One turn moves each row of this set onto another row. After a few examples, where does it send each row asked below?
reni: [ 23 -13  12   6  11 -15 -20 -15 -14   5 -19  -6 -32  19 -11   7  12 -33
  18 -17  14  -4  20  32  16   3   5  19 -12  -5   1 -32  42   6]
faro: [  8  29 -15  -2  -3  10 -12  -8 -24 -12  16 -15 -14 -12  25 -19 -22  24
   8  -7   3 -20 -10  -3  35  29  -7  31  -4   4  15 -27  10  33]
kovet: [ 19 -12  18  -2   5  16 -20   9   7  31  -4 -33 -23  18  47  14  10  -8
   0   3 -25   4  20  14  42  34  -3   8  24  11   7 -11   2 -11]
vufu: [ 32 -14   5  28  -5 -12  34  -3 -13  24 -23 -40 -24  18  17  -8 -15 -13
 -16   3  -2 -16  -9 -16  24  -2  -6 -16  -1   7  17  -5   9   7]
Nev: [ 16   8  -8  13   3  15 -30 -27 -18  -7  23   2 -12  -9  -8  17  41   1
   0   1  17  12  12   1  10  16  10  16  11   9   3   7  21  14]
fuz: [-11 -22  13  22  -5  33 -13 -23 -15  48 -21   1 -15   0  24  21 -12 -19
  15  -6  26  11  -7   9  50  24  14   9 -24  13 -15 -24  17  22]
futen: [ 11  -8  27  19   5   7   0 -17   8  24   1 -40  13   4  -4  31  -9  19
   0  31 -12  -8   2  36  29  23 -17  12   5   0  10 -44  18  25]
fuva: [ 12 -32  15  -9   3   6 -32 -16  27  21  17   9  -2  14  41  -7 -21   7
   4  -7  -1  -9  15  49  26  12  13   2   4  -6 -13   4  22  11]
sese: [ 22   2 -14   4  21 -27 -14 -13  -1  33   2 -20  -3  35  32   7 -19   2
 -27  14 -15 -29  20  23  35   8  -9   3 -18 -20   6  -6  20  -5]
detuv: [ 22 -21  18  14  29   3  16 -32   1  10 -16 -22  19  -8  19  36 -15   0
   6  20  28  -9  -1  26  12  22  -5  29 -15  -2  27 -21  28  20]
vivi: [ 22  -2   9 -20   3  -3 -14 -18  16  -1 -23  -4  -5  -3  11  -3   8   3
 -25  -4  15   2  -9  27  63  11   1   1   7  12  24 -45   9 -10]
zozu: [ 23  21   8 -14  19  -5 -11  13 -11  24  -9  10  -1  20   1  17  25  -8
   4  29   9 -11   5  21  23  -1 -11 -28   3  16  36 -12  27  23]
Pezom: [  8   3 -15  -3 -20   5   3  -4 -13  22  10  17 -14  -4  20  18  -4 -15
  11   6  31 -29  20  35  15   8 -19  11  -3  17 -20  -3 -12  42]
vude: [ 22  -9   7  22   0 -18  -8 -27 -21  17  17  14  -3  11  19 -12 -29  -6
  -4  13  19 -33  -1  -7  15 -23  29  -5  -3 -24  33   6  20  15]
Lili: [-21  -9 -15   1  -4  -2  -7 -20 -23  19  -7  15 -12   1  12  25   9   1
 -16 -18  22 -10  16 -43  26  20   6  -1   6   2   7 -21   9  16]
gegam: [ -4  18  12  22   0 -11 -11  -3 -20 -13   1   1 -12   5  31  -2 -10  11
   3 -12  25 -23 -12 -14  26   1  35 -22  -4  18  20   7  17  28]
masu: [  1  10 -28  -1  -2  16 -15 -26   6 -14 -11  -9   4 -12  14  10   6  22
   0  12  27  -7 -13  20  30  17   9   3  22 -20  38 -23  35   7]
kap: [ 25 -12 -27  23  -6   0  -2 -23 -24  28  -2 -20 -23  12  32  34   2  -1
   4  31   8  -5   5 -41  26   2   4   2   3  -3   5 -26 -13  16]
fud: [ 13 -29  25  25 -33  34   3 -14 -11  46  -9  -2  -4 -10  36   5  17 -15
  14  13  14 -10  23  -1  20  18  10  -2  -2  12 -22 -12   9  33]
Kobi: [ -5 -13  -8  35 -12 -20   2  -9  -9  11 -25 -24 -33 -22  44  15   4 -10
 -12  11   5 -47  -4  17  31  14   1  -5   7 -16  -3 -11  14  -1]
kebap: [ 28  -8  -9  42   3 -14 -13   7   8  35  19 -17  22   8  47  16 -15  -2
  27  13   2 -14  35   5  22  11  -6  10  10   1   1  11   0  22]
kesom: [ 38   7  -3  -1  -8  -6  -5 -24 -31  30  -6  -8   5  11  14 -23 -23 -14
  51  17  27  -4  -6   2  29  40  -1  10 -21 -20  12  -9  26  22]
dig: [ 38  -4 -28  -5  -1  -1 -19   0  10  54 -13   3   4  33  44 -12  -6 -25
  -1   5  17   3  -3   6  21   4   7  -6  25  18   8   5  11   0]
Beman: [ 37 -12   1 -20  -3   1  -8  -6  -7  25 -22   3 -18  20 -21  -1  22 -20
  -8   7   7  -4   0  41  19  -2  24  -4  10 -14 -14 -25  16  12]
zuvu: [  2 -42   3   4  19   9  -5  14  -2  25  13  -3  14  -3  11   6   2  18
  19   7 -12   8 -16  -9  38  34 -19   4  17  -5  25 -23  20  28]
Dodiv: [ 35  -5  -6   3 -13  18 -34 -27   3  20   4 -11 -10  -2  14   2  35  -2
  40   1  28  -1   5   8  41  -3  19   4  26  34 -10 -11   4  24]
bog: [ 13 -15  33  18 -12   8 -10 -11 -25 -12  32   0   7   7  14  -3 -27  16
   1   4  -3 -25  18  18  48  32  -7  30 -11   4  15 -24  18   7]
Bifu: [ 24 -16  -4  16  -2 -15  -9 -19 -16  27   5  -2  20  -7   6 -48 -39  -6
  30  18   1 -13  -4  22  27   9   4  -4  -3   6  -1 -15  36  31]
lusoz: [ 47   2  26  26   7   0   3   6  -1  26 -37 -22 -33   2  14  18 -19   2
  22 -13  11 -11 -28 -19  24   4   8   1   2   1  13  -3  17   9]
lupem: [ 14 -21  -2  25  -5  -7 -26 -23 -11  25  25 -14 -19  12  20 -40   8  -2
  -3  -4   2 -13 -48  13  22  21  -2   5  -4   1  -2   8  38  11]

kap -> Dodiv
dig -> kovet
vufu -> fud
Where do these go?
Nev -> masu
kesom -> lusoz
zuvu -> lupem

One turn moves each row of this set onto another row. After a few examples, where does it send each row asked below?
nit: [  6  -8 -21   3  25 -38  18   9  -1  -6   3  27 -57 -29 -10]
pup: [ 52 -15  -7  -1  -2 -28  10  18  -5  -5  -4   9 -47 -42 -10]
paba: [ 22 -10  13   5  11  11  24  22 -18  23  -6  17  -5 -39   4]
biv: [ 17  32  -1   7  -4 -21   1  12 -22   7  18   8 -39  26  -5]
nog: [ -7  15 -12  16  13 -15  -6  -2 -51  -5   8  22 -29  -7 -17]
Mubo: [ 25 -20  15  23 -12 -17   6  29 -18  21  -4  27 -33  18 -35]
Giso: [ 26 -19  16  -9  -8   0  -6  31  -3  10  19  18 -14 -18  27]
Kad: [-26 -37  -8   1  15 -11  14  12 -16  -9   5   0 -30  -1 -12]
natik: [ -6  13 -21  17   6 -14  -5   0 -48  -4   8  27 -26  -6 -21]
nolu: [ 19  29 -10   8 -13 -22   4  14 -21   6  16  19 -37  27 -10]
luval: [ 18  28  -7   7  -9 -25   7  15 -24   2  15  25 -39  27  -8]
nunep: [ 26 -18  11  -8 -12   1  -8  32   0  12  19  17 -13 -18  25]
kif: [ 22 -14  38  20   8 -18   4  25 -24  18  -2  11 -40  15 -23]
Bolu: [ -5  14 -28  18   0 -11  -8   1 -45   1   9  21 -24  -5 -23]
sel: [ 26 -20  16  -9  -7  -3  -4  32  -5   7  18  24 -15 -18  27]
delu: [ 52 -11  -8  -1  -1 -21   2  15   0   3  -1  -9 -45 -42  -9]
Gemum: [ 16  31   3   6   0 -24   4  12 -24   3  17  13 -41  26  -2]
Paze: [ 53 -12 -14   0  -7 -22   5  17   1   3  -2  -3 -43 -41 -12]
Mulon: [ 23  -9  10   6   9  14  22  22 -16  27  -5  11  -3 -38   3]
paro: [ 23 -19  29  21   1 -21   8  27 -23  15  -5  26 -38  16 -29]
Veb: [-23 -37 -21   3   4  -6  11  14  -9  -2   6  -3 -24   1 -18]
muz: [-25 -35  -9   1  15  -7  11  12 -13  -5   6  -8 -28   0 -12]
botok: [  8   2 -35   8  15 -21   2   6  15  14  11 -10 -48 -26 -14]
lek: [ 24 -12  10   6   9  10  27  23 -19  22  -7  24  -5 -39   2]
Ber: [-24 -35 -15   3   9  -5   9  12 -10  -1   6 -10 -25   1 -15]
Keko: [ 53 -15 -13   0  -7 -26   8  18  -1  -1  -3   7 -44 -41 -12]
gumi: [  4  -2 -10   3  35 -34  13   6   0  -3   6   7 -59 -30  -4]
gekat: [ -8  18 -10  16  15 -12 -10  -2 -49  -1  10  10 -29  -7 -16]
meret: [ 27 -20   7  -8 -16   0  -6  33  -1  12  18  23 -11 -17  22]
Zit: [ 24 -13   4   6   3  11  26  24 -17  24  -7  26  -3 -38   0]
vin: [ 17  29   0   6  -3 -26   7  13 -26   1  15  22 -41  26  -5]
sesot: [ -6  18 -26  19   2  -7 -12  -1 -42   5  12  10 -23  -5 -22]
fut: [ 10  -4 -45   9   4 -25   8  10  14  10   7  10 -46 -25 -19]
zum: [-24 -39 -13   2  10 -12  16  13 -15  -9   3   7 -28   0 -15]
pigu: [ 25 -12  19  23  -7  -7  -5  25 -12  31   2  -3 -30  18 -30]
sanak: [ 25 -12   1   7   1  14  24  24 -14  28  -6  20  -1 -37  -2]
Kes: [ 22 -10  32  21   5 -11  -3  24 -17  26   1  -4 -36  16 -24]
noza: [  9  -9 -38   7  10 -33  16  11   7   0   4  28 -51 -27 -18]
Salit: [ 52 -13  -1  -2   4 -27   8  16  -6  -5  -3   3 -49 -43  -6]
sir: [ 18  31  -8   7 -10 -20   1  13 -20   9  18  11 -37  28  -8]
pab: [ 51 -10  -1  -2   5 -24   4  16  -4  -1  -2  -6 -47 -43  -7]
pobep: [-23 -39 -20   3   5  -9  15  14 -12  -6   4   6 -25   1 -18]
vil: [ 28 -22   8  -8 -15  -2  -4  34  -2   9  17  29 -13 -17  23]
bemo: [  5   3 -18   4  30 -25   4   4   8   7  10 -12 -55 -29  -5]
Devir: [ -7  19 -17  17   9  -7 -13  -3 -44   4  11   4 -26  -6 -18]
govu: [ 27 -21  13  -8 -11  -4  -3  33  -4   6  17  30 -14 -18  24]
tifus: [ 26 -15  10  25 -15 -11   0  28 -12  28  -1  12 -30  19 -36]
vamog: [ 24  -9   4   7   4  16  22  23 -13  29  -4  12  -2 -38   0]

pigu -> Kes
Giso -> sel
Where do these go?
pobep -> Veb
Keko -> Paze
biv -> Gemum
noza -> fut
gekat -> nog
sanak -> vamog

